array([[-14.794, -13.356,  14.552, -13.623,  16.261],
       [ 13.637,  13.412, -11.308,   8.713, -20.416]]) -> -11.308

array([ -80.749, -101.058,  -41.568,   92.947,   72.815,  128.959]) -> 92.947

array([[ 1.33, -0.29,  1.54, -1.47,  1.98,  0.75, -0.24],
       [ 0.53,  0.25, -0.62,  0.58, -0.67, -0.35,  0.45]]) -> -0.67

array([[-0.569,  0.981, -0.160,  1.351, -1.122, -0.349,  1.659],
       [-0.284, -0.494, -1.032, -0.915, -0.958,  0.766, -1.758]]) -> -0.958

array([ 0.56, -0.29, -1.39, -1.00,  1.66]) -> -1.39

array([[   2.721, -149.228,  -49.651, -172.622,   10.654],
       [ -43.963,   56.165,  -38.669,  225.029,   17.631],
       [  51.813, -185.327,   60.330, -110.048, -148.656]]) -> 60.330

array([ -48.384, -188.763,   -9.473,   34.572,  173.524]) -> -9.473

array([[ 0.019,  0.127,  0.093,  0.060,  0.026,  0.024],
       [ 0.053, -0.200,  0.100,  0.080,  0.030,  0.132],
       [ 0.083,  0.050,  0.074,  0.003,  0.078, -0.014]]) -> 0.003
---
| -420 |  208 |  135 |  -42 | -146 |  349 |  158 |
|   77 |  -68 |  -18 | -428 |   -9 | -454 | -102 |
|  162 | -229 |  102 | -392 |    3 | -606 | -147 |
==> 162

| 249 | 335 | 208 | 273 |  54 | 484 |
| 249 | 213 | 208 |  47 |  54 | 485 |
| 105 | 222 | 208 | 273 |  54 | 484 |
==> 105

|  253 |  212 |  123 |  185 |  181 |   49 |  163 |
|   99 | -335 |   39 |  117 |   72 |   59 | -350 |
|   55 | -446 |  196 |  133 |   49 |  101 | -536 |
==> 55

|  342 |  -86 | -198 |  363 |   84 |  600 |
|    6 | -416 |  297 |   -2 |  -30 | -159 |
|  428 |  172 | -208 |  566 | -190 |  270 |
==> 428

|  549 |  340 |  471 |  583 |
| -385 |   95 |  283 | -355 |
| -206 |    1 |  -10 | -169 |
==> -206

|    2 | -102 |  -50 |  261 |
| -164 | -391 | -244 |  328 |
| -588 | -188 | -231 |  473 |
==> -588
---
[[41, -93, 188, -146, -269, -177], [-196, -570, -71, 118, -126, -492], [-197, 402, 32, -158, -295, 293]] gives 402
[[-112, -265, 178, -10, -634, -171, 57], [-199, 87, 162, 5, -582, -113, -126]] gives 87
[311, -547, -220, 197] gives -547
[-607, -225, 106, 207, -95, -12] gives -225
[[68, -290, 215, 100, -71], [-526, -358, -100, 425, -641]] gives -358
[-392, 585, 179, 466, 454, -189] gives 585
[-330, 88, -391, -575, 313] gives 88
[[-3, 39, -32, -19], [107, 467, -150, 29]] gives 467
---
(-0.13, 0.10, -0.05, 0.08, 0.00, 0.11, 0.03) -> -0.13, 0.03
((7.570, -4.546, -3.501, 8.327), (1.167, 12.447, -13.760, 8.327)) -> 7.570, 8.327
(1.381, -0.084, -1.268, -0.374, -0.494, -0.714) -> 1.381, -0.714
(37.38, -71.94, 46.91, 167.40, -26.92, -129.03, 2.51) -> 37.38, 2.51
(-0.16, 0.13, -0.02, -0.02) -> -0.16, -0.02
(-0.16, 0.08, -0.15, -0.18, -0.04, 0.14) -> -0.16, 0.14
---
| -183 |  439 |  366 |  391 |
|  386 | -487 | -290 | -197 |
|  518 |  434 |  344 | -369 |
-> -183, -369

|   56 |  611 | -232 |  114 | -> 56, 114

|  232 | -424 |  556 |  466 |  310 | -> 232, 310

|   50 | -494 | -399 |  622 | -318 | -> 50, -318

|   33 |  -75 |  184 | -155 |  534 | -> 33, 534

| 145 | 615 | 343 | 181 | 140 |  81 |  65 | -> 145, 65

|   72 | -559 |  -80 |  -51 | -339 |  -23 | -> 72, -23

| -119 |  169 | -407 | -315 |   97 |  117 |   81 |
| -278 | -282 |  192 |  -24 |  149 |    3 |   71 |
|  -57 |  116 | -616 |  178 |   96 |    8 |  168 |
-> -119, 168

| -539 | -427 |  572 |  318 | -> -539, 318

| -114 | -102 |  -85 | -303 |   26 |  -92 |
|   18 |  226 |  120 |  106 |  486 | -235 |
-> -114, -235
---
-0.10  -0.13  -0.08  -0.11   0.13   0.04   0.04 -> -0.10, 0.04

-9.551   0.615  13.095  10.710 -> -9.551, 10.710

 -1.8   -8.2   -5.7    4.0    8.4   -4.1   20.5
-14.7   -9.9   -7.2   -1.7    7.5  -10.2   12.1
 10.6    4.0    2.5   -0.9   -6.4    8.1  -12.6
-> -1.8, -12.6

  39.65   102.02    92.06  -151.97   -67.73 -> 39.65, -67.73

-0.17  -0.16  -0.14   0.12
-0.04   0.03  -0.09   0.01
-0.12   0.09  -0.09  -0.22
-> -0.17, -0.22

 -13.73    35.45   132.57   -68.12   139.27  -151.39     2.09 -> -13.73, 2.09

-97.283   99.076  139.901  114.932  -68.559 -> -97.283, -68.559
---
[110.4, 148.4, -30.7, -201.4, -143.3, 65.0, 165.4]: 110.4
[-1.071, 0.072, 1.434, -1.011, -0.873, 1.987, -1.771]: -1.071
[0.15, 0.16, 0.07, 0.03, -0.11, -0.12]: 0.15
[146.4, 82.4, -177.3, -129.2, 126.3, -48.8]: 146.4
[-9.118, -11.918, 17.338, 9.625, -10.411, -3.735]: -9.118
[-15.04, 9.46, 13.10, 11.74, -6.55, 6.15, -2.71]: -15.04
